In the data rows, zero lies at 4.5, halfway between 4 and 5.
Some points, each followed by its number:
np.array([2., 2., 7., 6., 2., 5., 7., 4., 2., 7., 7., 3., 2., 3., 4., 4., 7.,
          6., 6., 2., 2., 7., 4., 2., 4., 7., 5., 4., 6., 3.]) 0
np.array([2., 5., 7., 6., 3., 3., 4., 5., 5., 3., 7., 4., 3., 6., 6., 3., 5.,
          5., 4., 4., 5., 6., 5., 4., 2., 7., 6., 5., 4., 5.]) 1
np.array([6., 2., 5., 4., 5., 4., 2., 5., 5., 7., 4., 6., 4., 3., 6., 6., 5.,
          1., 3., 2., 6., 4., 5., 6., 3., 3., 3., 7., 3., 4.]) 2
np.array([4., 3., 4., 7., 2., 7., 6., 5., 2., 6., 2., 7., 5., 5., 3., 1., 3.,
          2., 2., 5., 5., 2., 2., 6., 2., 7., 4., 3., 3., 3.]) 3
np.array([6., 5., 2., 2., 7., 4., 6., 2., 2., 5., 7., 4., 2., 7., 2., 5., 6.,
          6., 5., 5., 6., 2., 2., 6., 6., 5., 5., 4., 3., 3.]) 4
np.array([2., 2., 7., 3., 5., 4., 5., 3., 3., 7., 6., 6., 2., 2., 5., 7., 7.,
          4., 4., 1., 3., 6., 5., 5., 3., 5., 4., 7., 5., 3.]) 5
np.array([6., 4., 5., 4., 6., 8., 4., 5., 5., 4., 3., 3., 8., 2., 2., 3., 5.,
          4., 6., 6., 4., 7., 4., 7., 7., 2., 6., 2., 8., 2.]) 6
np.array([2., 7., 3., 4., 7., 5., 2., 2., 7., 4., 3., 3., 7., 2., 6., 7., 2.,
          6., 7., 2., 2., 3., 8., 4., 7., 1., 5., 2., 7., 7.]) 7
np.array([7., 7., 2., 2., 8., 2., 5., 3., 2., 3., 7., 6., 2., 6., 2., 4., 6.,
          7., 7., 5., 7., 2., 3., 5., 5., 6., 4., 6., 2., 5.]) 8
np.array([5., 5., 5., 6., 2., 2., 7., 6., 4., 2., 7., 2., 5., 6., 6., 4., 2.,
          6., 3., 7., 7., 7., 4., 2., 6., 7., 3., 2., 4., 7.]) 9
np.array([7., 5., 2., 5., 6., 6., 5., 6., 5., 2., 4., 4., 7., 4., 3., 4., 3.,
          3., 7., 6., 5., 6., 3., 5., 6., 3., 7., 3., 5., 3.]) 10
np.array([3., 3., 5., 6., 3., 4., 7., 4., 5., 6., 2., 7., 4., 5., 3., 1., 6.,
          4., 2., 5., 4., 2., 2., 7., 2., 7., 2., 5., 4., 5.]) 11
np.array([7., 5., 5., 5., 4., 6., 4., 7., 5., 4., 3., 5., 6., 5., 7., 5., 3.,
          3., 3., 6., 5., 7., 6., 2., 4., 6., 3., 6., 4., 5.]) 12
np.array([2., 7., 7., 7., 3., 2., 5., 5., 6., 2., 7., 3., 3., 5., 7., 1., 5.,
          6., 4., 5., 5., 4., 5., 3., 2., 7., 7., 5., 3., 4.]) 13
np.array([6., 7., 3., 3., 6., 2., 5., 4., 4., 3., 6., 6., 3., 6., 3., 4., 6.,
          6., 6., 5., 6., 2., 4., 6., 4., 6., 4., 6., 2., 5.]) 14
np.array([3., 3., 6., 5., 4., 6., 6., 4., 3., 6., 6., 3., 4., 4., 3., 4., 6.,
          6., 6., 3., 3., 7., 4., 4., 5., 5., 5., 4., 6., 3.]) 15
np.array([7., 4., 2., 2., 7., 2., 3., 6., 7., 7., 3., 4., 2., 6., 7., 6., 5.,
          1., 2., 3., 7., 3., 6., 8., 2., 4., 2., 7., 2., 6.]) 16
np.array([5., 2., 3., 7., 3., 5., 4., 7., 3., 4., 4., 6., 7., 3., 4., 4., 2.,
          3., 5., 6., 5., 4., 3., 3., 5., 5., 6., 4., 4., 4.]) 17
np.array([3., 3., 5., 4., 5., 4., 4., 4., 3., 6., 5., 6., 3., 2., 5., 7., 6.,
          4., 5., 2., 3., 6., 6., 4., 4., 4., 5., 6., 6., 3.]) 18
Which three points above are nearest to each new point by angle? Their numbers follow each, nearest first.
np.array([3., 6., 4., 3., 6., 4., 3., 3., 7., 5., 3., 3., 5., 3., 5., 6., 4.,
          5., 5., 4., 3., 5., 6., 6., 6., 2., 4., 3., 7., 6.]) 7 6 18
np.array([7., 4., 3., 2., 7., 3., 3., 7., 7., 6., 2., 3., 2., 6., 7., 5., 4.,
          1., 2., 4., 7., 5., 5., 7., 4., 2., 4., 7., 4., 3.]) 16 2 12
np.array([5., 3., 3., 3., 6., 2., 4., 6., 6., 6., 4., 3., 2., 6., 7., 5., 4.,
          3., 2., 3., 7., 4., 6., 6., 3., 5., 3., 6., 3., 6.]) 16 2 12
np.array([5., 4., 4., 7., 3., 3., 6., 6., 4., 2., 5., 3., 6., 5., 6., 4., 2.,
          4., 4., 6., 6., 7., 4., 2., 6., 6., 4., 2., 4., 5.]) 9 17 12
np.array([4., 6., 4., 3., 5., 6., 3., 2., 6., 5., 3., 4., 5., 4., 4., 6., 4.,
          6., 5., 5., 3., 3., 6., 5., 5., 3., 2., 4., 7., 7.]) 7 6 16
np.array([4., 7., 6., 7., 4., 3., 4., 5., 7., 2., 5., 3., 6., 4., 7., 2., 5.,
          2., 4., 6., 5., 5., 4., 7., 2., 3., 7., 5., 4., 2.]) 13 1 10
np.array([7., 2., 3., 7., 4., 5., 2., 7., 2., 4., 2., 7., 8., 2., 4., 5., 2.,
          2., 7., 3., 2., 5., 4., 2., 7., 4., 7., 6., 5., 3.]) 17 10 6
np.array([7., 2., 3., 7., 7., 5., 3., 7., 2., 6., 2., 7., 7., 1., 5., 6., 2.,
          2., 7., 4., 3., 7., 4., 2., 4., 4., 6., 4., 5., 3.]) 17 10 12
np.array([3., 7., 4., 2., 7., 3., 2., 2., 7., 6., 2., 3., 5., 3., 5., 7., 4.,
          6., 4., 2., 3., 4., 8., 6., 6., 1., 3., 3., 6., 8.]) 7 16 18
np.array([7., 7., 7., 3., 3., 6., 7., 4., 4., 3., 2., 7., 5., 7., 4., 6., 6.,
          2., 2., 6., 2., 5., 4., 3., 5., 4., 2., 7., 2., 4.]) 12 11 3
np.array([3., 6., 6., 4., 5., 6., 3., 2., 5., 5., 4., 4., 5., 3., 5., 6., 4.,
          6., 6., 4., 2., 5., 7., 4., 5., 3., 3., 4., 7., 6.]) 7 18 15
np.array([2., 7., 3., 2., 7., 5., 2., 2., 7., 5., 6., 2., 6., 5., 3., 7., 2.,
          7., 7., 3., 3., 2., 7., 4., 7., 1., 5., 2., 8., 7.]) 7 6 10
np.array([2., 7., 3., 2., 7., 5., 3., 2., 7., 4., 4., 2., 7., 4., 3., 7., 2.,
          7., 7., 4., 4., 3., 7., 5., 6., 1., 4., 2., 7., 7.]) 7 6 10
np.array([3., 3., 6., 7., 2., 2., 7., 7., 3., 2., 7., 1., 5., 7., 7., 2., 2.,
          6., 3., 5., 7., 8., 5., 2., 7., 7., 7., 1., 5., 8.]) 9 1 13
np.array([5., 3., 5., 5., 5., 2., 4., 7., 5., 5., 5., 3., 3., 6., 7., 5., 3.,
          2., 3., 4., 7., 6., 4., 5., 4., 5., 4., 6., 3., 7.]) 16 2 12
np.array([5., 3., 5., 6., 2., 4., 6., 6., 4., 3., 5., 3., 5., 6., 6., 3., 3.,
          4., 2., 6., 6., 6., 4., 2., 5., 7., 5., 3., 4., 6.]) 9 12 1
np.array([7., 6., 6., 3., 4., 5., 6., 5., 5., 4., 2., 6., 4., 7., 5., 6., 5.,
          2., 2., 6., 3., 5., 4., 3., 4., 4., 2., 7., 2., 5.]) 12 16 2
np.array([3., 2., 5., 6., 2., 2., 7., 6., 4., 2., 6., 2., 5., 7., 5., 2., 2.,
          5., 2., 6., 7., 5., 3., 2., 5., 7., 7., 2., 4., 7.]) 9 13 1
np.array([2., 6., 3., 3., 7., 6., 3., 2., 7., 4., 2., 3., 7., 2., 5., 6., 3.,
          7., 6., 5., 3., 3., 7., 6., 7., 1., 5., 2., 7., 7.]) 7 6 10
np.array([5., 2., 4., 6., 4., 6., 4., 5., 2., 5., 4., 7., 6., 2., 3., 5., 4.,
          4., 6., 4., 3., 4., 4., 4., 4., 5., 5., 4., 5., 3.]) 17 3 18
np.array([3., 4., 5., 5., 3., 2., 6., 6., 6., 2., 6., 1., 4., 6., 7., 5., 2.,
          6., 5., 5., 5., 7., 6., 2., 7., 4., 7., 1., 7., 7.]) 9 1 13
np.array([7., 5., 5., 2., 7., 2., 2., 6., 8., 6., 3., 5., 2., 7., 7., 5., 5.,
          1., 2., 4., 7., 4., 7., 6., 2., 4., 3., 7., 2., 5.]) 16 2 12
np.array([5., 4., 5., 7., 4., 3., 2., 6., 4., 2., 4., 6., 6., 3., 6., 3., 3.,
          2., 5., 5., 3., 4., 5., 3., 3., 6., 7., 6., 4., 3.]) 17 13 12
np.array([5., 2., 3., 7., 3., 6., 2., 7., 2., 5., 3., 7., 8., 2., 3., 4., 2.,
          3., 6., 5., 4., 2., 3., 4., 4., 5., 6., 5., 4., 3.]) 17 3 10
np.array([5., 5., 5., 4., 5., 7., 5., 6., 5., 4., 4., 4., 6., 3., 3., 3., 5.,
          5., 5., 6., 4., 6., 4., 7., 5., 4., 6., 3., 6., 2.]) 6 10 15
np.array([4., 3., 5., 4., 4., 6., 5., 4., 5., 7., 4., 6., 3., 4., 4., 3., 6.,
          4., 2., 3., 4., 3., 4., 7., 2., 5., 3., 5., 5., 4.]) 11 3 5
